In the rows, 128 means zero.
The same turns and mirrors carry the whole set onto itself and the rows of a family onto each other. Which other rows belong to the same family as each row named below? List them in the order they appear above.
These 18 rows form 6 families of 3 rows each.
Z932: [107 117 119 159 107 124 105  94 136 134 113]
Z512: [ 97 109 117 137 150 149 102 104 117 150 146]
Z977: [103 132 145 150  90  92 146 132 135 149 144]
Z555: [157 134 102 121 126  80 117 124 146 123 140]
Z51: [150 133 110 104 134 151 121 158 103 160 134]
Z582: [152 145 135 124 126 109 119 174 104 133 158]
Z669: [ 95 132 148 150  96  99 145 135 133 156 144]
Z511: [158 145 138 138 128 121 125 169 105 129 162]
Z220: [132 106 102 144 129 120 109  86 121 115 146]
Z249: [143 135 128 159 156 147 127 123 152 145 153]
Z493: [ 98 117 115 138 103 106  96 103 131 140 107]
Z611: [173 131 111 126 131 154 129 143 109 141 139]
Z211: [144 145 140 131 133 125 121 179 105 142 160]
Z162: [ 88 117 123 148 116 130 100 105 133 151 109]
Z161: [103 132 149 157  94 102 148 130 136 151 146]
Z772: [101 108 100 106 131 103  93 108 111 141 135]
Z120: [106 137 119 103 152 110 106 153 136 172 137]
Z972: [168 133 102 102 121 126 123 151 104 142 132]

Which other rows belong to the same family as Z582? Z511, Z211
Which other rows belong to the same family as Z220? Z512, Z772
Which other rows belong to the same family as Z162? Z932, Z493
Which other rows belong to the same family as Z669? Z977, Z161
Which other rows belong to the same family as Z972? Z51, Z611

The same turns and mirrors carry the whole set onto itself and the rows of a family onto each other. Which other rows belong to the same family as each row named below? List them in the order they appear above.
These 18 rows form 3 families of 6 rows each.
Z851: [128 147 173 125 148 125 129 117]
Z269: [151 151 151 145 129 157 124 125]
Z929: [157 148 150 139 127 160 127 133]
Z314: [ 99 104 125 118 112 102 167 126]
Z283: [ 96 129 159 104 140 105 146 139]
Z933: [137 132 113 144  98 167 139 151]
Z640: [145 133 117 156 100 161 138 128]
Z711: [119 110 101 146  91 134 158 125]
Z145: [ 89 110 124 113 112 108 160 141]
Z756: [135 145 173 119 149 129 131 127]
Z501: [124 150 171 115 147 134 127 142]
Z941: [144 152 147 134 126 164 123 148]
Z86: [106 124 161 108 142 100 151 123]
Z42: [110 111 101 132  92 138 158 147]
Z93: [121 106 102 137  91 133 163 132]
Z897: [150 128 115 148  99 162 142 136]
Z423: [ 95 107 122 128 110 103 163 119]
Z430: [100 125 157 116 139  98 149 114]

Which other rows belong to the same family as Z897? Z929, Z314, Z756, Z86, Z93
Which other rows belong to the same family as Z941? Z283, Z933, Z145, Z501, Z42

The same turns and mirrors carry the whole set onto itself and the rows of a family onto each other. Which other rows belong to the same family as each row named below? List them in the order they appear above.
These 28 rows form 7 families of 4 rows each.
Z755: [127 122 137  99 122  90 133 116 104 160 157 125  88 117 135 121 114 139]
Z983: [125 127 134 120 140  87 129 129 108 163 151 123  94 104 128 119 112 131]
Z866: [140 117 130 102 150 110 116 100 118 145 147 112  99 135 175 115 147 126]
Z616: [141 129 130 132  81 154 121 140 137  98  97 153 150 131 130 150 133 132]
Z443: [124 122 146 108 138  96 133 106 108 170 145 130  88 103 129 112 115 124]
Z99: [135  97 156 131 131 146 142 112 114 100  83 156 128 131  94 160 128 111]
Z854: [138 105 164 117 126 159 130 108 114  93  92 153 120 133  99 162 145 101]
Z205: [135 117 138  85 144  95 123 122 112 142 148 130 109 142 177 118 150 119]
Z28: [144 124 127  93 146 107 115 109 121 131 155 119 107 133 173 114 162 116]
Z913: [123 136 141 130  96 155 114 143 138 106  85 164 141 130 116 154 114 123]
Z625: [143 141 137 147  90 161 119 132 134 106 101 158 144 113 115 153 132 128]
Z499: [125 102 156 122 125 154 128  98 104 100  88 152 110 134  93 158 139 103]
Z622: [127 141 138 135  90 157 115 154 136 109 105 166 144 129 142 153 123 127]
Z726: [140 136 129  99 136 104 110 115 115 148 146 133 114 140 179 105 156 121]
Z71: [122 124 140 115 136  89 128 125 111 170 145 115  95 109 134 129 104 126]
Z142: [138 138 129 149  92 165 113 140 127 104 110 158 144 124 119 147 124 132]
Z180: [123 119 136 119 136  91 123 127 115 165 142 114  92 113 149 110 112 134]
Z733: [127 121 141 119 141  86 128 124 110 157 135 119  85 110 117 111 107 133]
Z763: [129  98 158 133 133 155 126 114 116  93  89 152 131 122 100 149 145  94]
Z748: [126 138 129 135  91 161 104 150 130 107  97 155 142 128 118 147 123 134]
Z121: [139 111 153 135 134 152 125 118 115  94  77 159 130 125 100 147 146 101]
Z393: [149 129 129  94 144 112 111 109 128 137 148 117 122 133 182 124 158 125]
Z66: [142 124 130  76 143 104 118 123 119 140 142 123 107 140 173 115 154 113]
Z635: [146 126 126  90 143 108 112 109 121 131 147 116  99 145 176 114 150 115]
Z894: [134 140 138 134  87 155 113 156 124 108 101 161 144 127 119 155 122 130]
Z21: [129 131 142 107 129  89 135 120 110 169 153 120  90 120 125 128 112 134]
Z693: [128 103 167 128 135 160 128 106 126  97  93 151 123 135  99 159 142 104]
Z380: [129 116 156 121 120 159 121 101 126  96  83 155 129 144 103 164 138 108]

Which other rows belong to the same family as Z180? Z866, Z913, Z380
Which other rows belong to the same family as Z499? Z622, Z733, Z393
Which other rows belong to the same family as Z205? Z755, Z625, Z121
Which other rows belong to the same family as Z142? Z763, Z66, Z21

